In the rows, zero is written as 128.
D: rows in 3 groups, each row roughly a mix of its group's directions:
D (84 x 10):
[[150 167 107 156 173 102  98 145 161 132]
 [120 117 173 116 163  96 157 171 107 105]
 [110 148  79 123 154  98  97 128 172 152]
 [124  94 163  83 130 153 128 174 153 106]
 [171 143  95 109 153 165 113 129 103 171]
 [114 135 112 112 192 105 129 127 175 152]
 [169 121 141 135 184 128 116 174  98 125]
 [166 175  82 115 164 135 140 111 122 151]
 [129 137 137 121 199 113 130 121 178 143]
 [135 109 151  65 144 158 131 171 144 127]
 [139 138 110  97 127 165 130  91 105  70]
 [128  94 178 109 127 155 177 118  99 117]
 [136 127 127  81 148 132 153 120  93  68]
 [ 96 126 120 102  79 111 164  89 142 101]
 [166 151 120 162 179 105 136 115 166 116]
 [148 130 165 136 188 117 110 133 172 144]
 [148 131 176 138 171 125  89 165 144 148]
 [127 119 175 119 168 101 153 170 109 102]
 [108 161  62 128 100 122 130  94 135 111]
 [168 123 117 117 160 155 127 131  81  80]
 [111 139 128 147 136 128  97 151 148 202]
 [102 103  97 105  77 135 160 130  86 125]
 [103 142 161  96 134 143 147 104 125  64]
 [129 143 100 143  94 171  99  77 150 129]
 [163 122 167 129 133  86 116 167 169 145]
 [110  96 169 106 109 111 136 164 157  86]
 [148 121 100 170  78 133 115  94 162 142]
 [156 164 100 146 137 104 120 100  98 179]
 [ 98 143 160  88 139 140 148 107 126  71]
 [123 159  99 182 125 100 132  80 112 138]
 [128 110 119 135 131  80 140 174 125 184]
 [ 96 109 110 109 124 185 141 125 121  76]
 [164 159 122 164 175 105 103 143 159 126]
 [117 114 143 116 154  85 153 183 103 154]
 [169 139 118  87 166 164 133 159 158 127]
 [148 115 133 142  94 141 174 133  75  95]
 [ 91 142 129 138 119 125 105 137 156 199]
 [122 135 114 118 187 105 117 124 183 154]
 [ 97 101 133  97  75 153 152 102 100 125]
 [ 97  87 172  98 109 133 130 161 146  99]
 [ 98  88 172 135  87  93 120 148 130 108]
 [170 160  91 151 135 111 116 104 100 169]
 [157 100 103 173  80  99 138 120 150 140]
 [108  80 176  89 136 144 148 111 138 151]
 [105  84 171  89 135 144 143  98 148 149]
 [116 122 118 122  75 151 165 100  89  99]
 [114 137 137 145 150 129  99 161 137 199]
 [165 127 137 139 183 148 109 166  91 125]
 [120 164 100 178 127  96 137  80 117 133]
 [ 78 121 127 108 107  87 160 148 118 168]
 [105 133  96  64 136 111 150 138  90 142]
 [185 131 118 156 141 165  92 109 141 101]
 [ 88 168  96 107 147 125  97 110 168 143]
 [137 172  73 156 128 103  91 144 139 124]
 [118 106 138  73 141 180 135 159 140 106]
 [138 141 132  55 159 140 151 155 144 130]
 [150  93 142 103 132 184 100 163 123 151]
 [107 105 146  79 136 167 142 158 150  90]
 [131 162  99 159 124  96 126  85  94 162]
 [128 166  94 170 131 103 133  80 106 150]
 [154 162  99 167  97 127 128 146  89  93]
 [152 163  90 169 143 130 119  92 111 165]
 [122 160 101 183 125  95 135  82 118 132]
 [ 69 113 144 154  94 102 139 103 118  98]
 [160 110 160 189 133 110 118 152 159 133]
 [122 165  96 173 127  98 137  78 112 135]
 [ 96 128  94 121  85 107 134 119 143 186]
 [149 148 131 148 179 105  89 148 168 144]
 [124 165  97 172 129  99 134  79 108 145]
 [106  98 173  97 125 129 136 166 165  96]
 [ 96  95 140  95  75 154 145 104 103 130]
 [136 110 117 141 135  86 134 176 120 185]
 [115 125 106 126  61 142 138 129  79 109]
 [158 131 159 147 186 113 110 133 172 141]
 [126 133 138 142 162 121 101 172 130 191]
 [148 158  96 160 130 112 115  93  93 174]
 [112 122 134 116  72 158 149 122  76 107]
 [122 111 156 134 154  84 149 185 114 151]
 [101 138  94 117  68 145 138 121  86 109]
 [ 99 119  94 109  73 141 155 115  88 116]
 [103 128  89  72 117 108 157 131  92 143]
 [113 115 163 131 153  83 149 181 125 153]
 [ 80 125  92  94  79 142 137 106 111 130]
 [136  89 159  86 128 158 119 177 147 114]]

which group is each row in? (one row of each group first):
[ 88 128 136 145  92 103 130 124 170 179]
(100)
[119 163 102 178 126  90 139  82 121 128]
(113)
[118 141 100 123 176  98 104 131 179 156]
(116)

[174 126 131 124 183 144 117 153  93 100]
(100)
[151 166  78 106 163 163 143 109 118 135]
(113)
[120 116 168 107 154  82 165 161 124 102]
(100)
[153 112  85 142 124 102 123 159 116 187]
(100)
[179 155 115 179 141 113 143 143 113  95]
(116)
[114  95 127 110  77 146 169 105  92 115]
(116)
[ 99  81 162  82 136 142 157 112 135 150]
(116)
[162  94 119 158 110 171  85 141 105 141]
(113)
[102  96 165  79 119 139 138 164 146  99]
(113)
